A single turn carries every row of the set below to another of its rows. Some are shown first; where does it send the rows asked next?
dugu: [ -4   0  -6 -17 -27 -22 -10  20  -2 -26  46 -25  14  -3  -2]
galeb: [ 12  21  -7 -21 -19 -49  15   1  12 -15   2  13   6 -15   7]
tena: [  3   0  -9 -11 -10   2 -18  12   1 -26   3  16  10   2 -19]
mibiv: [ -8  33 -28   2 -20 -22  -5  33 -15   3   8   5  13 -16   0]
Nobik: [ -4  26  10   9 -47 -25   8  12   1 -16   3  -8  15 -22  -4]
bilus: [ -7   1   0 -26 -13 -24  -2   4   2  -6  -2 -37  16  -3 -14]
rofu: [ -4   5   0 -18 -24 -18  -5  16   7 -25  43 -26  19   1  -5]
vimu: [ -7   7   1 -13 -22 -24  -8  23   1 -23  44 -27   9   1  -4]
loke: [ 11  -8  -2  22 -22 -23   6  -1 -22 -32  11   2  17 -15 -14]
beg: [ -9  33 -33   9 -19 -24  -3  28  -6  -2  10  11  13 -13  -3]
Fumot: [  6  16  -2 -19  -1 -18 -10   8   0 -32  27   9   4 -17  24]
Vipiz: [ -5   3  -6 -27 -15 -20  -4   3   2  -2  -5 -30  24   3 -14]
Duba: [ -5  -2 -35  -3 -17 -36  15  15   6 -17  40   5  16  -6  -5]
veduf: [ -4  -8 -39  -4 -14 -39  14  15   0 -17  33   6  12  -6 -10]
pela: [ 16  23   7 -22   0 -20 -11   5  -6 -27  19  10   0 -16  13]
venop: [ -5  20  -9  -3   7 -25  -2   9 -22  -5  -6 -26  15 -24  14]
Nitu: [ 14  11   6 -17  -2 -20  -2   7 -13 -38  26  10  -4 -12  12]
gozo: [ -4  -8 -37   2 -19 -38   7  21  -4 -19  33   9  10  -2  -3]
kedeg: [ 12  13  -2 -24 -22 -47  13 -12   9 -13   3   4   7 -16   6]
zevif: [  6  26   8  11 -42 -40   7   8  -3 -20  -4  -6  10 -19  -3]
Bur: [  0 -12  -6  21 -15 -17   6  -5 -13 -32   8  -8  16 -22 -16]
febe: [ -7  -8 -38  -2 -12 -43  11  14   1 -12  34   2  11  -3  -3]
setek: [  4  30  11   3 -45 -33   4  10 -10 -20   1  -2   3 -17   4]
zas: [ -4   6   2 -13 -27 -21  -4  22  -1 -26  44 -27  14  -3  -5]
mita: [ -7  26 -30   4 -13 -23  -5  33 -15  -1   3  11  12  -8   6]
Penu: [ 10   1   3 -11 -20  -3  -8  12 -11 -26  -2  13   8   8 -21]
Nufab: [ -9   1  -5 -24  -7 -20  -4   5   3   0  -3 -30  20   5 -17]
Donu: [  7  20  11   5 -52 -35   5   6  -2 -17   5  -3  12 -13  -9]
renur: [ -6  15 -17   1   3 -25  -3   3 -23  -6  -1 -29  16 -29   6]
kezad: [ -6   1  -8 -27 -17 -17 -13   4   0  -5  -1 -33  21  -1 -18]
nizot: [-11  31 -27   7 -21 -25  -8  32 -10   4   7   6  11  -4   1]
mil: [ -7   3  -6 -23  -8 -15 -10  -4   4  -7  -3 -33  26  -1 -11]
gadot: [ -3  -5 -40 -10 -18 -36  12  18  -2 -10  33   8  17  -6  -3]
fibod: [ 15   2  -6  -8  -5  -5 -11   9 -11 -22   0  22  11   1 -19]
dizov: [ -4  17 -16   2   5 -27  -6   2 -24  -9   1 -26  16 -25  17]
Ruf: [ 18  14   1 -21   3 -25  -5  11  -1 -35  24  14   3  -8  13]
zuve: [ -7  15 -13   7   7 -26  -4   6 -25  -6   4 -27  16 -21  14]
gev: [ 11  -7   1  21 -20 -25   2  -3 -16 -33  -3  -8  18 -13 -16]
mazez: [  2  13 -11 -22 -21 -41  19  -6  15  -8   0   8  15 -18  11]
Foz: [ -8  22 -18   8   4 -21  -8   2 -19  -9  -2 -23  18 -26  10]
Revam: [ -8  33 -30   3 -20 -22 -11  32 -10  -2   7   9   8  -8  -1]
vokit: [ 15  -2   1  -7  -8  -6 -15  13  -6 -33   3  12  13   7 -18]
Lonav: [  9 -10  -1  14 -21 -29  12 -10 -22 -30  -3  -5  14 -14  -7]
sutuz: [ 10  12 -11 -26 -19 -42  16  -4   6 -14  -1  18  -1  -9   3]
Mogam: [ -7  -2  -3 -13 -31 -27  -6  22   2 -27  39 -26   7   1 -11]

Vipiz turns into zas
galeb turns into zevif
Where do these go?
dugu turns into gadot
venop turns into bilus
mil turns into rofu
Fumot turns into mazez
Penu turns into Nitu
vimu turns into febe
loke turns into fibod

